[[ -6   2   1  19   1   1   2   7   1   3   7  -8 -11 -13  -1   7]
 [  5   4  -1  15   3   0  -3  -2   2   6   1  -3   4  -3   1  10]
 [  6   0  -1   2   0  -2  -1   1   1   7   3  -1   4   1   1   2]
 [ -5 -11  -1   0   2  -6   9  12   6  10   4  -6 -17 -15  -1   6]
 [ -8   8  -1   2   0  -4  -3   3  -2   5   7  -3   5  -3   1  -1]
 [ -7   4   2  42  -3   1  -4   6   0   3   5  -3  13  -4   1  11]
 [  7  -5   1   1   1  -4  12 -10  -7  -4 -12   1  -8   8  -1   1]
 [  4  16   0 -20   4  -4  -1   8   3   4  15 -11  37  -8   3  -6]] out 1

[[  3   0 -11  -8   0 -11  -9 -11   7  -7  12  28]
 [ -1  -3 -17  -5   6 -20 -11  -9   8  -7  22  39]
 [  4   4 -14  -8   5 -14 -18  -2   7 -14  25  30]
 [  4   4 -13  -7   2 -14 -18  -2   5 -16  25  32]
 [ -5   0 -18 -14   0 -14  -9  -9   9  -9  17  39]
 [ -3  -5 -18 -16   1 -23 -11 -11   9 -11  12  35]
 [ -5   3 -11  -7   5 -26 -11   1   6 -16  25  37]] out 35

[[  2  21  -1  39  -4 -13   4  -5  18   4  -6  -6   5]
 [  3  19  -1  38  -4 -12   6  -4  18   4  -7  -6   5]
 [-10  -7  17   0  16 -10 -15  16   1   4 -11   4  14]
 [  1  19  -4  14   3 -13  16   4  20 -26  -3 -10  -2]
 [ 12  11 -13  32  -6  -5  19 -10  16   3  -3  -6   3]
 [-11  -7  16   0  17 -11 -16  17   1   3 -12   4  15]
 [-11  -7  17   1  17 -12 -15  18   1   4 -12   4  14]
 [  3  21  -1  41  -3 -13   4  -4  17   3  -6  -7   4]
 [  0  19  -3  13   2 -13  17   5  20 -25  -4 -11  -4]] out 4

[[  3   3   6   3  -6   2  -4]
 [  2   6  21  11  -7  27  14]
 [ -1   1  -3   6   4  -1 -24]
 [ -1   1  -5   5   5  -3 -24]
 [  2   6  22  10  -8  27  16]
 [ 10   1  -4  -8 -17 -25  -9]
 [ -8   5  25  18  10  51  23]] out -9

[[ -2  25  -5  12  19 -26  -2  27  30  16  12   9  23   3 -17   4]
 [-12  22  -8  -1  19   7   7 -18 -10  30 -12   0   9  26  -3  -8]
 [ -6  16  -1   3  19  -7  -9  17   8   7   6  17  12  -2  17 -11]
 [ 16  17   9   5  19 -20   9 -15  -1 -21 -15   1  29  -4  -1  -8]
 [-18   7  -7   5  19 -20  -5   7   6 -21   7  19  15   5 -31   9]
 [  7 -11 -17   0  19   8   1  -9   3   9  24   2  -4 -13 -16  24]
 [ -5  16  13  30  19   0   4 -18   8  31   9  -7  18  16   7   4]
 [ 19   8   9   7  19  -5 -29   8   5  -2  31 -18  -4  -1  -1   4]
 [  8   4  -9   6  19   7 -10  -2  11  -6  37  12  18  13 -13  -6]
 [  2  11   5  -5  19 -11 -13 -24  18   5  32   2  -3  10  -6  -6]
 [ -5  12  -1  13  19  -5  -4  -9  31  16   4  21   9  12   3  30]
 [  4   2 -15   3  19   6   4   9  -3   2  42   7   4  15 -10   5]] out 30
---
[[  5 -29  42 -17 -24  16  12]
 [ -7  13   5 -29  42 -17  33]] ans = 13

[[ 14 -22 -28 -51 -27  16]
 [-51  37  41  35  23 -43]
 [ 51 -32 -33 -17 -13  41]] ans = -32

[ 20 -25   2   1   6 -37  21] ans = -25

[ 15  13 -19   4 -44  38] ans = 13

[-44   3 -14 -14  -3] ans = 3

[ 7  2 -4 38] ans = 2

[-17  52   5  -6 -11] ans = 52
---
[[ -4  -4 -20 -22]
 [ 11   5 -50 -51]
 [-14  -8 -13 -10]] >> -8

[ 48  -3 -14   8] >> -3

[[ 17  -7   6 -45]
 [ 36   9  -7 -40]
 [ 14 -12 -11 -20]] >> -12

[ 27   0  43 -18] >> 0

[[-33  28  27  22]
 [-37  39  21  12]
 [ 10 -20  28  43]] >> -20

[-27 -39 -30  35] >> -39
---
19	22	-12	43	-15
-14	0	14	-16	0
19	-19	6	-52	19
: -12

38	25	-31	-15: -31

38	-11	2	27	24
-3	16	-8	-9	8
: 2

4	-6	39	44	-40	5: 39

17	-21	17	49	-42: 17

29	-22	16	35	-29	10	-36
27	38	1	17	36	-36	13
-36	36	-9	-24	33	-40	32
: 16
---
[89 30 12 40 23 55] → 55, 89

[246 198   2 113 213  43] → 43, 246

[[0 2 7 3]
 [7 8 1 5]] → 3, 7

[[ 63 177 111 157]
 [ 73 170 141 140]
 [ 82 215  44  78]] → 157, 82

[48 46 23 77 30 32 33] → 33, 48

[67 75 51 23 34] → 34, 67

[49 16 56 21 81 92] → 92, 49

[[5873 2931 7551 9899 6520 6797 6165]
 [4703 2068 4473 7759 8129 7380 7881]] → 6165, 4703
---
array([3356, 1935, 6920, 9367, 3168]): 9367

array([[6, 7, 3, 2, 1],
       [3, 4, 6, 3, 5],
       [5, 2, 4, 7, 2]]): 2

array([[ 97,  37,  65, 231, 120],
       [ 10, 127,  98,  21, 129],
       [ 56, 137,  22, 200, 232]]): 231

array([[96,  9, 22, 92, 51],
       [18, 91, 89, 38, 48],
       [68, 80, 59, 52, 86]]): 92

array([[3717, 6087, 6113, 3421, 9570],
       [4263, 5341, 5821, 2646, 9424]]): 3421

array([7, 3, 5, 1, 3]): 1

array([793,  80, 981, 191, 646]): 191
